Rotation paths and how fast each direction turns (deg/step)
Each turn is a multiple of 5 degrees from 10 to 175, or 0.

[ 11.3   5.3 -25.2  27.1  28.9 -43.7 -36.6  -0.9 -11.1  -7.8  -4.5  -3.1]
[  1.7   6.1   7.4  22.0  20.0  -7.9 -39.6  -9.1 -36.6 -18.4  25.8  27.3]
[ 23.2  -5.3  21.0  24.8  30.6  14.0  -1.9 -10.2  -3.2  11.8  44.2  29.1]
[35.8  0.0 23.6 28.9 40.7 -3.6  7.5 22.5  5.3 29.5 -0.6 -3.7]
[  6.4  40.3  19.7  32.5   8.7 -23.5  -7.1  37.3 -12.2  14.3 -18.1   7.1]
[-12.5  50.5  -2.6  29.6 -11.6 -22.9  -6.7   5.0  -7.0  12.7  34.7   6.7]
[-11.2   5.6  -8.8  31.5  14.7  -5.4 -19.6  -6.0   2.0  22.5  48.8 -32.2]
[-16.5 -15.5   3.5  36.4  28.4  17.3 -45.2  15.2   6.5  18.8   2.3 -10.3]
[  0.9  15.1  -5.6  32.3  17.3  11.8 -35.7  -3.9  16.7  21.2 -17.8  41.7]
[ 25.6  24.7 -11.2  34.7  19.0 -23.3  -6.3 -41.3   3.3  16.1  -5.9  16.3]
[  9.1  -4.6  10.7  46.0  27.2 -39.7  -4.5 -16.2 -20.7 -17.7   7.4  -9.2]
[ -1.2 -10.1  10.8  30.6  25.9 -20.7 -16.6  30.2 -10.3 -20.7  33.6  27.7]
[ 31.1  15.7  -0.7   2.0  28.7   3.7 -19.6  25.6  -4.6  23.2  38.5  25.8]
[ 27.3  30.7  26.9  18.3  23.3  11.6 -11.0   3.3 -22.5  39.5   4.1 -13.0]
[-16.1  28.2  36.1  54.2  -0.1  -1.9   6.1   8.2  -1.8  19.4  -3.0  -4.8]
[-18.4  21.1 -14.4  45.5   0.6 -26.6  -1.0  17.7  31.9  16.2  21.0   2.5]
[ -3.0  12.8 -36.2  19.9  19.5 -23.4 -45.2   6.1   2.7  16.2  17.7 -18.8]
[-11.5   4.0   0.9  26.8  20.1  13.1 -57.1 -18.2 -24.9   4.7   7.9   5.5]
[  3.7  -6.9  15.4  43.0  23.7  18.7 -13.3 -29.6   9.8  10.8  12.0  37.0]
Speeds:
[ -0.9  12.3   8.8   0.5  -8.2   5.3   2.3 -26.8 -17.6  -0.2   8.4  -4.2] | 90
[  2.5  12.7   2.2  11.6  -6.5 -16.8  17.4  -4.4   7.0   0.5 -21.0   0.4] | 70
[  5.0   6.3 -11.6  -3.8  -5.4   1.3  11.1  -6.9  17.7   6.9  18.8  17.8] | 110
